The same turns and mirrors carry the whole set onto itself and the rows of a family onto each other. Which other rows belong to the same family as each row named below? List them in the order they appear above.
These 32 rows form 4 families of 8 rows each.
fana: [ 1.98  0.11  0.85 -0.30 -0.34 -0.57 -0.98 -1.84 -1.43  0.31 -2.10  1.20
 -0.76]
vemap: [ 2.02  0.25  1.08 -1.00 -0.92 -1.10  1.26 -3.04 -0.08  0.80 -1.95  1.90
  1.41]
zin: [-0.23  0.08  1.58 -1.36 -0.80 -1.35  0.15  0.80 -0.05  2.64  0.00 -1.56
  0.73]
guta: [ 2.02  0.44  0.39 -1.42  0.57 -0.86  1.39 -2.19 -0.22  2.03 -2.67  2.28
  1.42]
gavo: [ 0.95 -0.18 -0.22 -2.75  0.89  0.72  1.28 -0.14 -0.02  0.33 -2.17  1.19
  0.41]
lukap: [ 0.48 -1.11  0.11 -2.63  0.92  0.40  1.43 -1.09  0.45 -0.72 -2.28  0.38
  0.09]
tomed: [ 0.16 -2.60  0.65  0.42  1.96 -1.17  0.14 -1.11  0.90  2.86 -1.18 -0.92
  1.63]
tofur: [-0.55  0.58  2.61 -0.34  1.48 -0.85  0.98 -1.34  1.80  2.98 -2.17 -1.34
 -0.94]
Nur: [-0.14  0.08  2.64 -0.46  2.59 -3.23  0.42 -0.26  0.56  2.03 -2.22 -1.13
  0.88]
num: [ 1.88  0.25  2.08  0.52  0.22  0.07  1.09 -0.09  1.03 -0.51 -0.43  1.60
  1.51]
tata: [-0.03  1.57  2.57 -0.32  0.90 -0.59  0.74 -0.61  1.35  3.67 -1.73 -0.54
 -0.60]
Ziza: [-0.54 -0.39  1.09 -1.69  0.72 -1.32  0.38  1.03  0.10  3.14 -0.81 -1.73
  0.54]
kodat: [ 1.37 -0.96  1.03 -1.13  0.12 -1.36  1.59 -3.79  0.47  0.12 -2.59  1.00
  0.97]
buz: [ 1.00 -1.22  1.38  0.96 -0.79 -1.09 -0.38 -0.93  0.35  2.62  0.32 -0.11
  2.18]
vufa: [-0.44  0.61  3.23  0.01  0.15 -1.00  0.82 -1.90  1.85  2.10 -1.48 -1.52
 -0.90]
zeduz: [ 1.47 -0.84  0.92 -0.31  0.30 -0.84 -0.72 -2.53 -0.96 -0.40 -2.57  0.44
 -1.11]
toves: [ 0.51  1.12  3.42  0.05  0.02 -3.24 -0.07 -0.33  0.15  1.51 -0.84 -0.68
  1.24]
Kaz: [-0.14 -0.10  3.35 -0.04  1.07 -3.48  0.27 -1.06  0.71  0.78 -1.47 -1.56
  0.85]
keve: [-1.00 -1.32  1.35 -1.60  0.76 -1.65  0.56  0.10  0.56  2.08 -0.96 -2.54
  0.22]
Duv: [ 0.28 -2.57  1.41  0.86  0.13 -1.42 -0.04 -1.91  1.02  1.62 -0.28 -1.16
  1.71]
biga: [ 1.28  0.30  0.31 -2.39 -0.69  0.65  1.01 -0.39 -0.15 -0.19 -1.34  1.32
  0.57]
pabop: [ 1.06 -1.12  1.33  0.02  2.97 -0.02  1.67 -0.24  1.55 -0.26 -1.96  0.83
  0.95]
Bep: [ 0.06  1.63  3.15  0.03 -0.49 -0.77  0.58 -1.19  1.41  2.84 -1.05 -0.76
 -0.56]
kom: [-0.67 -0.85  1.90 -1.26 -0.82 -1.70  0.29 -0.11  0.43  1.55 -0.10 -2.38
  0.42]
gim: [ 0.89 -1.19  0.56  0.49  1.06 -0.84 -0.17 -0.15  0.28  3.82 -0.60  0.15
  2.14]
Pepap: [ 1.15 -1.11  2.12  0.47  1.13 -0.25  1.46 -1.03  1.64 -1.48 -1.07  0.58
  1.02]
tavid: [ 1.40 -0.79  0.33 -1.54  1.62 -1.10  1.70 -2.93  0.35  1.31 -3.33  1.39
  1.01]
kadod: [ 1.88  0.10  0.25 -0.61  1.06 -0.41 -0.80 -1.29 -1.49  1.18 -2.79  1.38
 -0.76]
ton: [ 1.80  0.23  1.23  0.06  2.06  0.34  1.33  0.72  0.91  0.68 -1.37  1.90
  1.45]
Foga: [ 1.39 -0.88  0.30 -0.67  1.58 -0.68 -0.54 -2.00 -1.00  0.44 -3.22  0.63
 -1.11]
dun: [ 0.80 -0.66  0.62 -2.26 -0.65  0.33  1.21 -1.31  0.32 -1.24 -1.48  0.50
  0.26]
nuv: [ 0.50  1.31  2.68 -0.33  1.56 -2.99  0.10  0.49  0.00  2.68 -1.55 -0.27
  1.31]

Which other rows belong to the same family as kom? zin, gavo, lukap, Ziza, keve, biga, dun
Which other rows belong to the same family as num? tomed, buz, Duv, pabop, gim, Pepap, ton
Which other rows belong to the same family as Foga? fana, tofur, tata, vufa, zeduz, Bep, kadod

The same turns and mirrors carry the whole set onto itself and the rows of a family onto each other. Which other rows belong to the same family as each row named below? List them in the order they appear above.
These 32 rows form 8 families of 4 rows each.
guv: [ 1.22  0.05  2.84  1.05  2.79 -1.75  1.73  1.31  1.09  0.34]
bifib: [ 1.43  1.10  2.24  0.87  1.64 -2.09  1.81  1.63  1.84 -1.78]
zuper: [ 2.64  0.48  0.06  0.52  0.79  0.43  2.35  3.38 -0.19 -2.34]
bilo: [ 2.05  1.06  1.54 -0.59  3.20  0.37 -0.32  1.23  0.20  1.55]
fuga: [ 1.63 -0.15  0.60 -0.94  3.73  0.44 -0.08  1.02 -1.28 -0.15]
kifi: [ 2.82  0.06  1.20 -1.03  1.53  1.17  1.57  3.41 -1.42 -1.68]
kezi: [ 0.46 -1.57  1.46  0.24  2.22 -1.17  1.93  1.25  0.13  1.04]
lifo: [ 2.45 -0.87  1.12  0.21  2.37  1.11  1.93  3.03 -1.48  0.29]
tad: [ 1.04 -0.99  2.49 -2.43  2.01 -0.43  0.85  1.74 -0.86 -0.47]
lofan: [ 0.85  1.10  0.05  0.26 -0.05  0.73  0.06  2.34  0.75 -2.36]
Gebe: [ 1.21  1.48  1.63  0.85  1.86 -0.90  2.66  1.59  2.60 -0.14]
Zakez: [ 0.61 -0.32  0.32  0.76  0.67 -1.88  2.43  1.56  1.49 -1.41]
Tepof: [ 0.99  0.42  1.36 -1.35  1.02  1.62 -0.83  2.32 -0.71 -1.23]
fanif: [ 1.70  2.24  2.23 -1.16  1.36 -0.51  1.87  2.08  2.12 -1.94]
Lotov: [ 1.56  1.11 -1.13  0.77  2.07 -0.65  0.93  1.16  0.67 -2.43]
Bosez: [ 1.61  0.19  3.83 -1.02  2.99 -1.04  0.82  1.58  0.08 -0.22]
vamod: [ 1.78  1.47  0.19  1.47  2.40 -0.57  0.68  1.12  1.66  1.03]
tuzef: [ 0.50 -0.64  1.07  0.38  1.88  1.37 -0.21  1.84 -0.57  1.06]
Pibil: [ 0.92  0.88 -0.88  0.02  0.20 -0.81  2.53  3.31  0.41 -0.04]
Zad: [ 1.18  0.26  1.37 -1.90  0.50 -1.15  1.32  2.03  0.46 -2.94]
pez: [ 2.22  2.65  0.10  0.18  1.27 -0.59  0.33  1.60  1.91 -1.53]
Det: [ 1.24  0.60  2.79 -0.23  3.07 -0.17  2.04  1.46  1.28  1.46]
rol: [ 1.23 -0.11 -0.64  1.35  3.34 -0.39  0.97  0.75  0.02  0.07]
vazar: [ 1.29  1.24 -0.09 -1.95  0.12 -0.27  1.70  3.64 -0.35 -1.06]
rezun: [ 2.50  2.26  1.49 -1.90  2.08  0.32 -0.71  1.72  0.41 -1.01]
geg: [ 1.80  1.24  3.24 -1.16  1.81 -1.39  0.94  1.93  0.83 -2.34]
zozat: [ 1.15  0.30  0.67 -2.23  1.22  0.23  1.41  3.42 -1.26  0.77]
pevop: [ 1.72  1.36  3.36 -2.25  2.54  0.24  1.25  1.94  0.79 -0.33]
nazab: [ 0.38  0.07 -0.25  2.03  0.81  0.54  0.66  1.86  0.89 -0.11]
Kar: [ 2.28 -0.43  0.02  1.73  1.63  0.36  2.71  2.97 -0.30 -0.35]
mene: [ 0.78 -0.07 -0.10 -0.30  1.31 -0.35  2.21  3.07 -0.49  1.75]
Dol: [ 1.95  1.08  0.13 -1.54  2.46  0.16 -0.14  1.43 -0.59 -2.68]

Which other rows belong to the same family as kezi? tad, Zakez, Zad
Which other rows belong to the same family as bilo? vamod, pez, rezun
Which other rows belong to the same family as Pibil? vazar, zozat, mene
Which other rows belong to the same family as Lotov? fuga, rol, Dol
Which other rows belong to the same family as Det? Gebe, fanif, pevop
Which other rows belong to the same family as kifi? zuper, lifo, Kar

